In the data rows, 128 means zero.
Each row of this table is followed by its label. One hidden rule gives the labels. It looks at one to three of the table's principal directions, none of them among the few with the most spread.
[ 92 134  89 124 127 136 121 126 157 131 134 123 138 104 161 135 156 145 155
 121 135 111 143 128 155 103 136 118 133 117 129 158 136 137 129 124 102 138
 128 113 146 120 129 113 126 156 120 156] 2
[135 142 115 108 104 110 137 117 141 140  90 153 144 148  95 144 112  95 138
 155 103 170 110 155 102 144 119 142 157 154 149 121  86  96 116 167 147 113
 149 173 134 137 124 149 116 134 137 118] 0
[ 70 105  81 133 153 135 141 139 211 104 128 115 130 111 124 132 151 127  93
 114  96 111 123 130 168 113 118 139 172 113 148 170 186 141 150 145 143 151
 172  73 202  77 115 141 111 160 155 119] 0
[104 130  96 156 127 127 145 119 144 149 118 139 138 165 159 126 138 123 123
 117 138 119 146 146 150 110 126 160 139 131  97 105 127 151 160 120 105 110
 109 116 172 124  82 122 117 137 152 126] 1
[ 89 117 141 116 134 161 115 159 163 106 163 112 105  83 153 114 159 153 142
 101 154 116 150 113 160 120 143  80 128 135 145 169 178 140 122 124  93 147
 108  83 111 131 169  97 132 140 111 134] 1
[ 85 144 112 123 119 151 122 136 150 140 140 129 122 129 164 138 151 134 139
 126 132 126 138 141 157  87 152 126 134 119 128 123 150 150 150 140 115 132
 114 114 163 117 111 111 125 141 132 127] 0
[122 135 114 130 100 117 127 111 113 137 112 132 146 132 131 151 127 118 140
 146 117 165 120 146 131 114 152 139 137 119 147 132 128 114 118 148 145 112
 137 151 139 108 120 136 121 143 124 152] 2
[178 149 142 113  85  88 118  99  75 141  92 141 156 141  89 144  85 104 156
 178 106 179 105 123  77 141 119 137 133 126 155 117  58  74  90 144 150 113
 143 200  85 149 139 146 132 150 115 159] 2
[143 128 184 151 183 152 110 141  71 119 140 131 115 112 156  74 159 164 110
  96 194  66 161 112 136 150 106  97  42 130  84 114 113 152 142  88 119 130
  89 124  64 183 193 100 151  64 109  86] 0
[ 89 117 120 104  92 142 124 148 165 135 170 105 109 104 144 159 136 139 159
 117 109 155 121 128 156  77 190  99 166 116 158 154 193 140 129 145 101 140
 112  91 152  78 106 118 127 164 113 158] 2
[140 119 148 140 130 118 124 133 115 123 139 118 126 119 128 118 113 137 127
 126 137 116 137 101 125 129 120 121 123 115 120 131 130 129 125 102 117 133
 114 115 108 137 142 123 142 146 121 143] 0
[120 107 132 114 155 137 133 150 188  95 136 133 101 112  97 114 117 110 101
 122 108 117 117 121 125 152 101 119 161 145 141 147 155 127 135 139 137 154
 148  98 149 125 139 138 121 136 141  96] 1
[105 120 112 160 140 130 126 126 116 129 140 112 143 121 167 121 155 153 123
 112 151 101 153 116 162 112 140 134 104 100 105 135 152 154 139  91 114 122
 110  95 141 120 131 121 137 141 129 146] 2
[153  95 126 124 153 107 127 136 154  80 116 117 136 115  70  99 111 119 101
 130 110 120 116  91 105 188  68 128 152 132 146 166 126  95 100 109 133 142
 171 100 114 133 160 157 122 145 138 127] 0
[165 154 127 128 123 115 140 117 120 142  92 152 137 180 100 124  94  99 120
 156 117 132 119 140  88 150  79 168 141 153 114  83  62 113 133 139 141 118
 145 170 132 159  96 142 122 114 152 108] 1
[107 114 112 126 144 144 128 132 164 105 137 118 119 123 129 115 143 132 106
 114 117 117 122 121 142 122 115 128 144 122 142 146 163 130 137 135 123 145
 151  94 155 103 114 122 110 135 141 124] 2
[114 119 136 142 148 147 133 143 138 122 146 117 114 107 152 121 146 152 122
  98 154  99 147 126 152 123 131 112 115 133 117 144 158 150 136 119 116 137
 120 101 120 123 139 106 132 109 120 128] 0
[147 141 148 118 117 118 122 125  99 146 120 138 131 123 128 134 119 130 148
 137 136 139 125 131 111 127 133 117 112 133 124 119  96 116 119 133 128 122
 115 159  98 147 147 123 137 119 111 134] 1
[118 133 105  96 107 127 135 142 193 118 105 154 124 151  85 133 112  81 139
 150  96 169 113 153 109 154 106 138 194 173 157 131 112 102 123 170 125 125
 148 137 159 135 113 154 108 150 150 105] 0
[131 132 113 119 128 118 133 120 130 140 111 135 142 128 121 136 134 126 134
 131 121 133 121 140 120 135 125 131 124 135 128 131 105 118 122 138 135 122
 139 146 128 131 132 139 124 120 128 126] 2
[118 100 109 151 135  92 150 118 124 139  91 144 162 118 120 144 145 111  96
 131 109 167 111 165 138 141 151 149 119 119 129 143 147 111 129 145 181  96
 141 127 165  91 154 179 117 136 139 125] 2
[127 130 137 122 119 133 126 121  95 162 133 140 124 142 152 133 146 140 154
 105 153 137 133 155 135 113 167 113 104 141 104 107 117 140 140 132 100 105
  86 149 111 132 115 111 128  82 109 117] 1
[154 140 158 120 120 125 113 127  67 135 126 129 137 114 129 135 134 136 144
 141 147 144 129 129 114 146 151 112  80 126 126 119 107 119 102 118 148 111
 110 157  79 154 173 135 147 101 104 128] 0
[119 115 134 169 145 133 135 125 114 132 135 125 126 140 161 103 141 149 122
  93 167  96 159 125 154 118 124 129 113 127  96 125 139 153 153 102  94 119
  98 109 120 132 118 101 130 114 127 130] 1
[152 135  94 120  88  92 139 114 153 136  84 166 144 160  99 150  79  70 146
 173  90 191 102 156  90 137 102 172 195 150 141 118  90  84 119 162 133 110
 149 161 171 118  88 162 102 180 145 158] 2
[144 122 101  99 108 112 133 134 185  99 117 123 131 142  65 136  88  94 133
 157  84 151 109 107  96 170  85 146 200 148 162 145 113  96  97 134 125 141
 172 121 143 131 109 157 117 170 149 138] 0
[106 111 114 147 111 106 131 105 103 158 134 104 153 115 161 148 145 162 139
 108 126 136 128 122 158  72 174 123 119  82 127 148 152 132 136 121 113 118
 117 119 135  78 112 113 128 148 111 177] 0
[192 127 137 134 138  85 116  65   6 162  93 141 169 149 123 120 132 143 133
 129 142 131 108 133  90 149 138 138  46 103  90  96  48 101 111 103 143  90
 118 204  70 149 135 137 130  62 102 127] 1
[ 81 115  67 135 114 124 141 147 226 107 131 124 130 141 120 137 118  97 121
 141  84 141 124 130 152 105 112 161 218 122 150 151 177 134 149 141 115 143
 155  69 225  78  75 157 108 214 167 149] 2
[161 130  84 114 116  88 140  97 147 148  64 178 155 176  96 120 100  88 149
 144 109 161 105 160  82 154  69 165 175 167 117 117  43  75 126 158 101 106
 150 179 147 142  86 146  90 134 142 135] 0
[135 117 144 132 125 121 133 134 130 135 142 128 117 123 127 123 116 129 133
 119 127 127 126 124 126 117 138 115 132 129 124 127 136 131 136 125 115 132
 108 122 119 124 125 127 134 139 122 131] 0
[ 99 133 147 146 107 155 123 139 121 133 171 101 104 122 175 139 130 154 138
 112 150 119 152 112 165  75 169 115 131 105 128 124 181 165 144 115 100 137
  95  98 129 108 104  83 141 144 118 156] 1
[157 130 148 114 124 108 117 123  83 143 128 130 139 102 126 136 124 136 142
 142 127 139 116 120 106 132 145 113  88 113 121 124 105 112 107 115 143 123
 113 148  95 142 167 144 144 128 106 141] 2
[129 149 113 124 105 134 121 105  98 134 127 114 140 136 138 155 131 135 142
 142 125 139 127 130 131 115 152 138 121 112 141 124 123 129 111 133 141 122
 144 154 123 118 106 117 128 118 121 150] 2
[111 122 139 128 105 128 124 129 114 139 150 110 127 123 138 143 133 137 133
 126 116 150 120 126 145  89 178 116 129 102 145 129 166 135 133 134 131 126
 113 117 134  94 119 127 133 145 121 143] 0
[123 148 137 132 124 158 130 131 137 133 154 120  97 140 149 133 117 136 135
 119 137 100 139 127 138  95 134 127 138 133 123 110 139 159 149 135 112 149
 121 132 130 125  83  90 131 115 127 127] 1
[116 154 123 139 110 114 111 106  55 184 140 117 156 128 184 154 150 163 165
 133 148 113 146 125 150  69 188 128  69  74  86  96 103 160 144  92 117 109
  75 149 122 133 124 117 160 128 104 152] 2
[ 80 109 114 132 159 159 140 163 211  97 147 121 104 104 136 113 154 130  98
 102 124 103 137 131 164 126 114 117 156 141 142 162 193 149 149 141 126 154
 145  65 172 104 135 126 116 144 148 107] 0
[162 155 157 128 159 162 124 144 137 104 128 150  93 163 114  81 105 110 114
 132 155  81 146 118  96 171  53 137 124 175 105  87  82 139 141 118 113 147
 126 142 102 198 120 107 129  90 147  76] 1
[136 146 141 109 128 154 121 146 155  98 134 126 105 137 103 116 109 115 130
 140 133 115 139 110 112 163  88 124 152 159 144 124 113 127 113 129 120 146
 143 130 107 169 132 113 132 121 137 107] 0
[175 167 144 116 105 118 130  81  62 155  95 143 135 175 102 154  93 107 126
 162 112 151 104 146  84 137 131 157 111 133 132  73  57 111 117 156 174 112
 152 223  99 150  90 120 126  75 129 108] 0
[123  78 130 121 130  95 138 144 154 123 122 131 142  91 103 121 140 125 125
 110 111 165 109 133 128 146 142 100 140 135 146 175 157  95 113 137 124 117
 123  97 126  99 176 166 119 157 119 139] 1
[131 148 127 139 148 153 129 121 138 119 125 134 110 167 136 105 117 125 105
 125 141  90 140 120 124 130  80 153 135 138 108  95 108 145 152 123 115 141
 138 131 140 152  86  95 118 105 152 102] 0
[107 143  98 135 101 124 156 117 155 164 114 141 132 170 135 165 117 103 122
 139  98 154 116 169 136  92 154 167 164 134 127  95 131 143 158 165 146 114
 134 143 191  94  58 138 114 137 156 122] 1
[168 151 124 131 146 121 129 118 113 116 107 130 141 144 102 121 106 116 106
 161 115 103 120 111  92 161  73 161 112 125 120 105  79 119 115 113 165 138
 166 151 123 157 129 150 134 122 147 118] 0
[ 98 133 100 120 145 172 109 157 178  87 168 107 103 129 143 110 143 135 135
 121 140  82 154 100 153 134 108 127 151 128 123 136 165 166 134  93  89 155
 128  68 158 138 108 115 132 141 141 119] 2
[164 145 140 120 128 105 128 102  70 152 101 137 153 126 113 143 125 128 128
 150 122 138 112 136  98 146 135 133  79 121 122 109  73 109 107 130 172 113
 137 186  92 151 156 147 139  98 117 120] 1
[105 116 151 119 131 143 104 133  82 150 171 106 120  72 184 132 177 190 172
  81 172 110 145 124 168  82 201  62  70 102 115 158 162 151 128 110  86 129
  74 115  79 113 169  88 148  96  69 152] 2
[128 127 138 119 126 142 115 131 112 116 148 108 122 110 132 130 139 147 139
 120 141 122 134 113 135 133 145 107 113 122 137 142 143 133 110 116 121 133
 126 122 100 130 144 114 137 113 111 137] 2
[178 170  58 109 124  98 130  91 153 101  47 166 169 198  55 126  76  54 116
 210  81 142 106 128  55 214  13 217 179 157 134  94  11  75  95 133 167 120
 212 190 166 186  89 180 103 153 183 112] 2
[219 133 188 109  86  70 143  99  36 177  99 143 148 129  71 161  76 109 142
 163  92 200  73 147  51 140 163 119  93 136 149  99  61  70  88 164 189 102
 130 226  51 128 150 169 139 105 100 143] 0
[ 85 108 114 132 139 141 157 141 198 125 122 136 114 129 119 133 144 116 101
 100 112 136 122 165 156 121 138 126 169 157 148 149 173 137 155 176 139 132
 148 108 171  89 110 130 106 118 148  96] 2
[ 94 127 128 156 157 152 139 151 155 120 158 102 118 115 156 121 149 152 100
 109 142  72 157 109 166 114 128 129 112 112 110 129 170 178 152  97 133 147
 121  76 148 127 132 120 148 134 145 114] 0
[126 140 113 103 113 135 110 113 118 124 143 106 131 122 133 142 130 143 145
 139 119 126 122 102 125 117 137 124 127 104 141 133 125 125 107 116 117 140
 141 130 121 127 115 111 129 136 119 151] 1
[126 130 154 121 117 143 137 142 142 138 153 116 102 120 133 138 117 135 119
 122 110 134 111 128 129  84 147 114 139 124 148 123 162 135 143 157 135 150
 131 119 134  94 105 115 125 135 128 135] 2
[189 115 183 160 173 110 130 123  58 127 111 149 128 131 114  83 116 135 109
 110 175  92 144 123 100 183  91 120  64 148  79 106  76 126 129  92 135 112
  99 159  55 185 179 130 148  64 112  93] 1
[154 101 127 114 116  77 126 119 113 127  88 153 157 116  84 131 113 100 132
 148 102 189  97 142  97 162 125 128 142 131 145 150 106  71 101 145 149 102
 139 150 122 118 168 177 117 148 118 139] 1
Here are more rows. What is the label of each one?
[135 127 119 111 136 139 119 136 162  92 123 125 119 139  98 107 115 118 127
 131 128 116 133 104 113 170  73 131 162 150 141 141 113 113 111 121 105 142
 154 116 120 154 127 120 118 129 138 119] >> 0
[156 146 101 110 107 114 132 101 147 117 103 133 133 171  81 139  79  88 115
 173  73 150  93 119  85 134  84 173 182 125 157 107  92  97 119 153 152 141
 187 160 160 119  65 143 106 156 158 135] >> 1
[122 106 127 116 111 114 132 137 145 130 141 117 127 108 115 145 123 128 137
 123 106 155 112 127 132 116 157 113 151 121 148 152 160 118 120 137 125 130
 127 109 136  93 130 143 127 151 119 148] >> 2
[134 110 129 119 148 130 132 160 189  69 131 110 121 123  63 104 109 105  90
 144  96 118 120  91 111 186  69 133 169 141 162 154 147 113 107 118 151 154
 176  83 136 137 154 167 129 161 160 105] >> 0
[162 140 138 149 131 100 124  81  37 172 106 136 158 152 151 123 130 150 135
 125 150 114 130 129 113 112 135 141  64 101  85  90  63 125 136 104 126 103
 104 183  90 149 120 114 136  91 112 136] >> 0
[123 121  91 123 158 136 130 123 170 103 104 144 131 154 112  97 140 114 111
 117 130 107 131 133 123 169  69 148 151 155 119 134 107 119 134 129 109 129
 157 118 152 145 111 129 101 110 152  98] >> 1
[151 141 179 122 131 155 108 131  92 106 165  97  95 124 125 121 104 149 116
 131 140  99 134  79 119 127 123 112 110 108 136 111 139 144 117 104 131 156
 129 126  81 149 129  86 148 106 117 124] >> 0
[132 138 151 151 128 129 121 119  52 153 141 110 144 124 163 136 151 162 132
 121 159 114 146 124 145 111 172 122  59  98 103 107 128 153 128  96 141 108
  95 138  95 135 148 121 155  97 110 134] >> 1
[120 140 146 103 117 155 116 147 149 119 156 124  95 115 138 132 118 129 142
 132 129 129 129 116 127 111 133 108 144 134 142 127 147 134 127 137 110 151
 119 116 124 135 124 100 129 139 120 132] >> 2
[116 114 142 143 173 144 134 153 138 119 131 135 121 100 144 102 164 145 108
  97 160  95 146 140 148 148 118 108  90 145 107 144 146 145 141 120 133 129
 116 101 118 140 179 131 133  95 125  97] >> 0
[174 171 136  85  93 131 129  96 105 146 108 139 122 167  84 153  90 104 152
 161 101 152  99 141  72 143 121 136 140 160 155  92  52 101 102 170 147 131
 161 219  88 157  85 115 121  86 126 113] >> 0
[104 149 120 138 160 176 132 131 155 118 133 137 101 146 156 109 150 134 108
 106 153  79 148 145 149 121 103 135 122 151 113 112 134 163 161 142 121 145
 138 126 146 141  99  89 116  82 144  88] >> 2
[ 95 116 161 182 172 165 139 135  97 133 159 106 113 118 192 104 178 178  88
  69 189  67 172 128 186 107 158 112  58 114  88 119 182 190 166  96 125 124
  88  91 111 128 144  84 144  72 126  99] >> 1
[ 75 112 102 134 128 154 146 163 224 107 155 120 101 128 137 126 134 117 119
 109 120 118 145 130 164 117 128 128 189 148 139 148 192 157 152 134  99 146
 124  62 185 106  99 123 118 170 156 121] >> 1
[105  90 100 127 136 104 126 139 149 114 126 115 155  84 123 135 156 139 134
 115 125 140 131 121 151 151 145 113 130 113 134 184 161 117 105 106 125 117
 130  85 138 106 179 161 132 156 117 151] >> 2
[181 146 127 100 102  92 122 116 110 143 100 156 141 149  89 139  80  88 146
 181  90 170  92 130  66 141 103 152 145 132 131  97  64  85 110 140 144 122
 138 173 132 145 116 167 124 158 133 140] >> 2
[102 124 129 147 156 142 129 126  98 156 143 114 136 117 178 120 183 177 123
  84 162  87 146 138 167  93 161 111  66 106  94 125 145 164 156 111 116 121
 100 112 122 115 136 108 136  82 115 117] >> 1
[152 165 133  84  92 132 120 113 111 160 115 155 122 143 122 146 115 115 178
 147 122 162 108 157  91 115 140 114 131 160 142 106  67 102 115 172 115 124
 123 199  98 150 109 113 118 106 108 130] >> 0
[ 98  99 122 115 138 144 129 177 215  87 144 126 105 104 111 107 132 119 124
 112 123 131 134 118 143 147 100 108 186 155 151 173 180 123 128 135  96 148
 135  59 154 116 149 136 116 166 138 125] >> 2
[136 127 112 122 135 107 139 104 126 133  90 138 154 139  99 132 131 115 105
 140 103 142 107 140 110 149 112 146 123 128 140 129  97 101 119 149 165 118
 165 158 134 126 134 150 114 117 142 111] >> 0
[138 137  97 108  99  92 130 105 107 162  92 147 167 133 115 163 130 110 150
 158  95 182  96 161 107 121 155 145 126 120 137 123  93  95 111 155 156 100
 141 170 147 108 126 171 119 140 124 147] >> 0
[118 128 127 131 108 121 116 145 126 118 129 129 138 105 134 138 130 119 148
 148 131 158 135 130 137 127 145 121 136 122 143 147 147 119 112 125 133 119
 117 116 132 124 162 148 137 168 117 156] >> 2
[124 129 123 139 135 126 151 142 160 122 109 134 135 134 105 129 127 111 108
 133 120 129 132 144 127 155 108 142 142 155 137 133 125 127 127 143 156 124
 149 127 139 133 139 153 128 128 149 108] >> 1
[150 128  82 134 118  91 136 100 136 113  76 142 170 163  89 129 105  88 109
 169  94 160 110 126  96 172  77 184 159 127 139 125  86  85 104 127 154 108
 176 145 160 133 112 171 106 167 163 142] >> 1
[170 153 121 108  53  72 111  67  17 196  95 133 183 150 134 177 111 136 201
 162 121 200 106 140  93  97 188 134 102  97 129 104  46  82  89 132 117  79
 105 223  78 128 111 129 133 128  86 195] >> 0
[ 96  96 163 147 140 149 110 160  99 118 187  92 112  74 173 121 172 176 135
  85 168 110 155 111 183 100 198  76  82  95 118 158 215 168 133  89 107 128
  73  64 105 101 178 116 157 120  93 140] >> 2
[172 179 127  90  98 135 107 103 100 121 104 156 118 166 100 147  80  84 154
 187 118 156 115 132  74 162 100 156 146 151 138  83  55 103  98 144 144 125
 148 203 111 183 101 119 124 112 129 117] >> 1
[123 106  94 156 143  89 151 109 136 141 107 124 164 118 127 138 133 127  90
 134  91 128 106 131 134 109 127 159 121  88 124 141 142 120 140 126 171 126
 157 112 178  79 121 171 120 169 150 149] >> 0
